In the rows, 128 means zero.
Each path is a new rotation, seen through one point. The rows after it are directions, each followed by how far the rotation turns it, in degrees each step (0 if it stays put).
Each turn is a multiple of 5 degrees from 10 to 175, or 0.
Each row of a path follows its step; steps can be skipped.
path 1
step 0: [109 139 104 121 128 145 131 130 135 137 131 124 130 133 129 116 128 127
 120 132 127 118 124 135 114 116 126 128 126 133 118]
step 1: [129 129 120 121 135 122 141 121 135 123 131 140 128 128 144 143 133 130
 142 135 136 143 129 118 128 119 114 137 127 136 144]
step 2: [127 134 134 122 131 135 131 123 113 135 122 125 115 127 105 119 145 126
 133 115 132 127 124 116 125 123 128 122 117 121 143]
step 3: [132 124 115 125 134 132 133 127 114 133 141 137 127 146 143 133 132 130
 118 114 120 133 127 146 139 128 127 120 125 115 120]
step 4: [124 126 132 125 138 117 127 145 131 114 132 122 139 119 125 132 129 125
 143 128 126 117 136 123 141 126 117 140 109 116 120]
step 5: [120 108 113 138 133 124 126 141 125 125 122 125 119 143 115 116 121 126
 123 135 133 134 120 127 123 139 135 120 118 136 136]
step 6: [133 132 139 137 124 138 121 130 122 127 125 113 133 143 136 139 131 129
 126 139 137 152 131 130 139 128 120 137 140 118 124]
step 7: [128 135 124 134 133 123 118 128 124 129  98 116 134 121 138 131 130 127
 123 122 118 107 120 121 118 129 130 130 125 118 132]
step 8: [128 128 129 133 132 136 134 121 145 125 141 136 133 150 126 139 126 128
 132 138 130 117 113 137 107 136 131 124 126 125 123]
step 9: [119 128 122 136 130 149 131 128 128 137 123 125 130 114 129 136 127 135
 151 131 133 133 132 114 129 112 119 120 130 134 119]
[129 132 132 128 128 126 125 128 124 127 126 128 128 131 132 125 138 129
 125 129 128 131 130 125 125 131 127 126 131 130 134] => 80
[130 132 125 123 127 128 130 131 131 126 124 128 133 126 132 127 131 131
 122 127 126 126 129 133 126 130 128 132 124 127 123] => 100
[131 127 124 131 132 132 124 130 128 131 126 132 128 135 128 129 131 129
 129 130 126 127 126 123 128 125 126 133 123 125 128] => 0
path 2
step 0: [132 142 134 146 121 126 126 128 120 117 130 125 132 124 130 116 143 127
 139 125 120 118 131 133 134 127 138 133 136 124 132]
step 1: [117 125 124 139 138 121 123 116 140 123 123 124 118 123 116 122 123 135
 124 119 131 132 127 123 130 126 137 131 146 130 116]
step 2: [129 120 127 130 131 135 116 123 121 139 130 128 118 119 118 139 126 134
 141 126 126 131 135 136 125 139 115 131 123 117 115]
step 3: [132 128 136 140 128 130 129 137 120 135 126 132 121 126 144 139 133 134
 118 131 117 141 125 144 127 138 138 127 128 136 130]
step 4: [119 128 119 141 130 138 132 137 130 122 118 128 120 134 135 124 110 128
 120 138 127 132 115 117 127 121 123 130 116 133 122]
step 5: [124 125 128 117 138 143 127 139 124 126 137 126 134 129 128 141 123 134
 138 147 131 114 128 117 127 132 128 131 133 128 136]
step 6: [134 143 132 120 130 126 131 128 119 126 142 133 146 133 127 134 127 134
 113 123 128 137 134 124 120 122 127 131 134 141 126]
step 7: [142 134 125 130 131 137 131 126 131 130 128 123 131 128 116 119 135 124
 121 122 130 125 127 124 128 110 140 135 106 118 127]
step 8: [124 133 126 124 125 123 124 133 131 127 126 113 123 115 121 141 140 112
 126 126 144 115 129 126 130 126 139 117 137 128 126]
step 9: [123 126 114 130 121 117 116 126 125 123 134 119 136 127 125 122 132 125
 142 119 127 145 135 130 118 135 129 122 125 140 124]
[129 126 130 122 130 128 123 131 126 127 128 125 133 123 129 125 127 122
 125 129 130 128 128 129 125 121 128 130 127 130 130] => 35
[125 121 127 129 126 125 130 132 125 131 127 127 124 133 132 127 126 127
 129 133 132 129 131 130 126 131 127 130 124 133 129] => 55
path 3
step 0: [146 141 123 111 119 129 135 124 127 134 120 134 126 125 110 132 127 126
 124 127 131 119 120 134 131 122 128 128 117 133 133]
step 1: [126 135 145 133 115 124 135 116 111 122 131 125 113 129 131 125 133 128
 127 123 122 117 118 134 121 125 129 131 118 129 125]
step 2: [132 119 127 129 129 123 114 116 121 125 136 132 121 118 128 139 121 127
 117 133 122 133 126 144 112 125 133 120 132 138 132]
step 3: [128 129 127 143 131 132 116 119 124 137 118 134 122 124 126 126 121 138
 129 120 110 138 128 120 134 129 121 111 125 129 128]
step 4: [132 132 112 132 119 129 117 125 117 135 110 120 139 126 121 125 117 119
 122 128 129 125 126 133 136 140 131 134 126 128 124]
step 5: [125 138 127 127 114 122 122 131 119 137 134 124 128 130 132 128 137 138
 114 128 120 114 115 119 138 126 135 133 133 120 134]
step 6: [127 134 125 111 117 122 132 127 130 137 138 135 122 110 117 125 127 130
 119 138 132 131 116 133 124 126 133 121 118 134 125]
step 7: [121 136 144 127 126 127 134 121 118 124 118 126 115 128 117 141 131 133
 121 119 122 133 125 125 125 122 128 121 120 135 113]
step 8: [137 115 136 131 133 140 111 118 118 130 125 120 131 127 117 134 123 120
 119 130 129 126 114 139 118 127 124 125 127 129 128]
step 9: [137 140 134 142 128 124 116 121 124 148 130 128 122 128 127 134 123 126
 136 123 114 123 126 123 132 129 126 123 134 129 143]
[128 129 122 131 131 127 129 125 126 124 127 132 129 125 134 121 125 131
 124 127 125 128 131 130 130 131 132 126 130 126 129] => 45
[129 128 126 126 134 129 126 127 126 125 127 122 128 129 125 126 130 126
 128 130 123 118 129 129 130 129 124 131 124 127 127] => 95
path 4
step 0: [131 140 143 124 132 133 131 131 139 137 141 125 124 116 129 133 113 122
 112 121 143 134 137 126 139 129 138 123 133 138 132]
step 1: [132 130 126 134 115 145 131 121 121 135 130 131 130 118 133 141 120 130
 111 111 123 128 121 132 138 123 117 131 141 121 137]
step 2: [127 120 110 151 130 120 134 145 121 139 127 124 121 123 136 132 132 139
 118 125 126 130 117 122 127 128 123 124 128 114 135]
step 3: [143 125 109 135 122 120 129 133 130 124 124 125 134 128 120 114 128 120
 128 125 127 134 109 122 116 138 125 129 123 130 110]
step 4: [127 126 120 120 128 124 132 131 138 125 124 133 132 112 134 127 124 111
 143 135 137 146 130 126 117 129 124 129 113 144 133]
step 5: [129 118 136 120 126 131 141 118 121 123 130 138 141 125 123 140 126 122
 140 124 146 130 131 114 134 110 136 130 130 135 125]
step 6: [126 125 135 127 114 128 126 127 123 137 148 125 128 132 131 151 136 131
 138 140 118 129 125 127 133 111 132 136 129 118 128]
step 7: [134 119 128 139 122 125 106 136 126 135 138 119 117 134 119 115 131 125
 134 140 132 123 125 125 137 122 132 126 146 120 132]
step 8: [128 130 131 120 123 129 115 132 135 138 144 120 120 121 132 111 123 120
 115 133 134 123 127 128 135 138 113 114 122 134 116]
step 9: [127 131 120 113 132 129 125 133 126 134 122 138 147 116 138 117 117 125
 119 117 135 127 130 136 140 125 111 129 135 130 136]
[124 127 129 127 130 133 126 125 128 129 133 126 132 132 127 126 131 125
 135 135 132 126 128 126 128 125 128 128 127 126 128] => 40
[125 126 122 128 126 130 130 131 128 130 124 123 130 126 130 125 130 131
 127 131 131 124 127 130 127 132 121 124 131 127 125] => 60
[129 129 130 127 131 127 127 127 132 124 125 123 133 127 129 125 125 125
 126 128 127 134 131 128 129 123 126 121 128 132 126] => 80
path 5
step 0: [ 99 143 134 113 124 135 135 134 120 129 125 134 127 124 125 127 134 122
 125 128 130 122 133 135 126 118 134 129 140 143 126]
step 1: [131 117 135 115 137 135 139 129 123 133 118 144 127 123 127 119 115 138
 135 122 132 116 127 132 122 129 114 128 142 115 127]
step 2: [118 132 125 123 136 137 125 130 122 117 137 138 128 131 125 137 115 145
 121 131 132 128 108 127 126 126 126 139 127 146 115]
step 3: [119 128 129 120 110 143 139 117 123 138 121 141 132 125 112 131 137 128
 138 130 132 128 130 123 127 144 124 137 135 137 130]
step 4: [137 122 116 124 125 122 124 135 126 128 125 131 122 124 125 136 127 144
 131 126 133 111 113 135 132 131 134 136 154 121 121]
step 5: [136 121 127 116 123 136 132 131 110 121 129 134 130 137 113 131 133 125
 114 143 139 126 120 113 127 117 130 132 130 140 133]
step 6: [137 113 130 133 128 143 124 122 132 135 116 140 133 133 129 147 130 117
 133 127 117 117 133 125 126 134 127 133 145 136 120]
step 7: [129 127 104 126 134 129 128 110 121 113 136 125 126 113 129 128 134 124
 120 134 131 106 122 127 131 124 128 133 135 129 130]
step 8: [139 118 131 130 121 140 134 124 127 144 143 134 129 130 131 130 137 118
 110 131 137 134 125 127 140 124 112 136 137 130 129]
step 9: [127 128 114 146 132 129 131 138 133 131 117 138 142 125 135 130 131 126
 128 131 124 109 128 122 149 124 129 126 132 137 120]
[128 131 123 125 126 129 134 128 135 125 119 124 130 128 131 130 127 127
 131 127 128 126 128 128 128 128 126 128 130 124 128] => 125
path 6
step 0: [118 134 125 134 136 139 120 135 134 124 117 128 125 127 137 147 137 136
 127 141 142 136 121 135 120 134 129 127 125 132 130]
step 1: [136 131 131 125 125 146 119 132 130 122 123 128 132 134 126 135 138 136
 126 135 146 129 140 134 137 133 116 127 115 129 124]
step 2: [127 130 128 124 125 135 137 115 129 129 115 121 135 132 125 129 131 131
 118 129 146 123 120 135 137 125 109 131 130 124 115]
step 3: [130 129 119 123 136 127 137 130 122 114 121 129 139 124 121 132 130 127
 118 124 140 118 115 130 130 145 128 132 137 132 115]
step 4: [133 132 123 123 127 124 127 140 117 125 125 142 130 126 120 125 120 139
 125 122 140 115 135 116 132 139 122 134 140 120 126]
step 5: [126 133 127 139 135 124 122 126 126 127 127 136 125 138 123 130 117 136
 122 120 132 119 120 129 132 127 121 129 144 109 142]
step 6: [135 121 115 137 139 134 121 128 142 118 125 130 129 144 120 130 118 129
 122 132 122 126 121 124 125 136 135 137 128 118 139]
step 7: [135 128 119 122 124 133 128 130 126 128 121 118 120 139 126 122 120 142
 120 145 126 127 129 124 118 132 126 138 120 123 145]
step 8: [138 138 125 131 131 134 129 116 116 127 126 114 117 138 126 132 121 129
 117 132 123 129 136 144 122 133 119 126 130 136 139]
step 9: [129 143 119 129 133 134 131 120 141 124 127 118 132 131 121 123 116 123
 121 126 120 126 146 132 124 136 120 128 130 142 118]
[132 133 129 125 126 125 130 124 128 130 134 125 129 132 129 130 126 130
 125 126 131 132 125 126 132 130 128 131 125 135 124] => 55
[129 132 128 126 131 131 126 133 119 130 127 131 122 125 131 131 126 129
 129 129 130 130 131 127 127 129 128 126 132 133 131] => 95
path 7
step 0: [112 123 121 130 133 116 122 133 116 147 120 142 117 134 130 136 125 130
 126 113 129 112 123 118 127 122 121 120 124 135 125]
step 1: [122 127 114 123 124 112 142 130 119 146 134 116 123 124 123 122 118 135
 119 143 127 136 120 132 121 128 141 118 140 125 128]
step 2: [147 131 128 126 132 117 131 149 135 130 131 141 128 121 121 126 121 125
 126 109 130 138 127 135 113 122 120 119 130 116 133]
step 3: [120 119 139 125 131 120 131 132 120 140 140 123 123 130 133 140 136 121
 120 123 140 124 138 115 118 126 110 123 140 130 110]
step 4: [128 126 137 124 117 122 142 135 114 143 121 132 114 123 131 130 139 125
 125 133 103 130 117 138 125 124 129 122 138 133 129]
step 5: [130 147 118 124 117 120 112 134 133 143 134 150 121 132 132 122 118 121
 129 133 126 136 133 121 117 123 124 117 132 127 130]
step 6: [136 119 131 145 136 115 128 120 128 158 129 125 131 132 130 133 125 127
 126 114 137 123 129 125 118 124 139 122 134 129 122]
step 7: [123 129 125 119 136 119 133 135  96 131 125 131 129 121 121 133 122 123
 123 119 126 139 114 128 131 130 124 117 142 126 131]
step 8: [125 135 123 130 123 117 129 153 130 141 143 136 130 118 126 126 123 132
 107 131 119 131 134 129 118 128 121 139 129 123 117]
step 9: [130 131 121 135 123 124 141 132 128 144 130 128 113 138 116 131 140 124
 140 114 134 120 128 132 114 114 115 122 135 129 121]
[133 129 126 129 135 129 130 127 127 127 130 131 129 135 129 129 131 130
 128 127 130 129 133 128 122 128 128 128 126 134 129] => 110
[133 126 134 128 132 126 127 129 125 124 128 124 134 124 129 129 126 125
 125 124 131 135 130 126 130 129 128 129 131 125 127] => 80
[131 126 125 125 126 121 128 132 124 128 124 128 131 127 129 125 131 131
 129 135 127 131 127 127 131 131 127 131 127 132 129] => 110
path 8
step 0: [120 135 124 146 120 119 116 115 135 119 121 120 129 135 119 125 122 136
 121 123 114 126 137 120 125 130 115 114 134 122 132]
step 1: [134 140 123 149 132 120 122 140 128 124 102 132 120 116 124 122 136 130
 133 127 126 126 117 125 124 128 128 127 129 121 137]
step 2: [124 130 141 145 141 122 120 123 130 126 112 121 128 139 137 121 122 117
 137 128 129 122 141 128 123 135 118 121 111 128 132]
step 3: [141 128 142 138 125 106 117 127 136 121 120 116 118 131 123 130 138 136
 129 128 117 127 132 126 112 122 125 128 133 117 123]
step 4: [122 137 119 147 121 127 118 128 127 130 112 116 121 119 126 117 106 131
 133 137 121 122 131 123 124 129 118 123 133 119 127]
step 5: [123 130 130 150 140 124 130 136 139 129 106 127 114 133 124 125 145 128
 133 124 116 118 134 123 129 133 127 129 130 134 133]
step 6: [138 134 136 134 139 125 109 120 135 111 118 122 132 124 133 120 125 122
 134 129 125 118 144 121 118 122 130 114 124 121 135]
step 7: [130 138 134 144 120 116 126 131 128 130 116 107 123 131 121 128 136 136
 133 121 123 126 124 119 127 132 116 116 124 111 118]
step 8: [117 142 133 145 136 115 116 134 128 121 121 129 117 129 128 110 119 134
 136 136 127 118 126 121 121 126 120 137 132 130 140]
step 9: [131 111 142 143 134 124 125 134 138 126 107 124 122 124 119 118 129 124
 139 124 119 117 140 131 127 129 130 123 121 120 122]
[127 125 125 127 132 127 127 125 133 128 129 122 131 128 132 131 133 126
 128 129 134 125 127 128 123 124 126 128 124 127 125] => 95
[133 129 133 122 126 131 131 129 124 128 123 127 127 132 132 127 131 127
 127 128 131 127 135 129 126 127 125 127 129 125 131] => 95
[126 133 121 130 128 130 130 129 122 133 126 126 123 125 130 128 129 131
 125 132 131 129 125 126 129 130 126 131 126 124 130] => 110
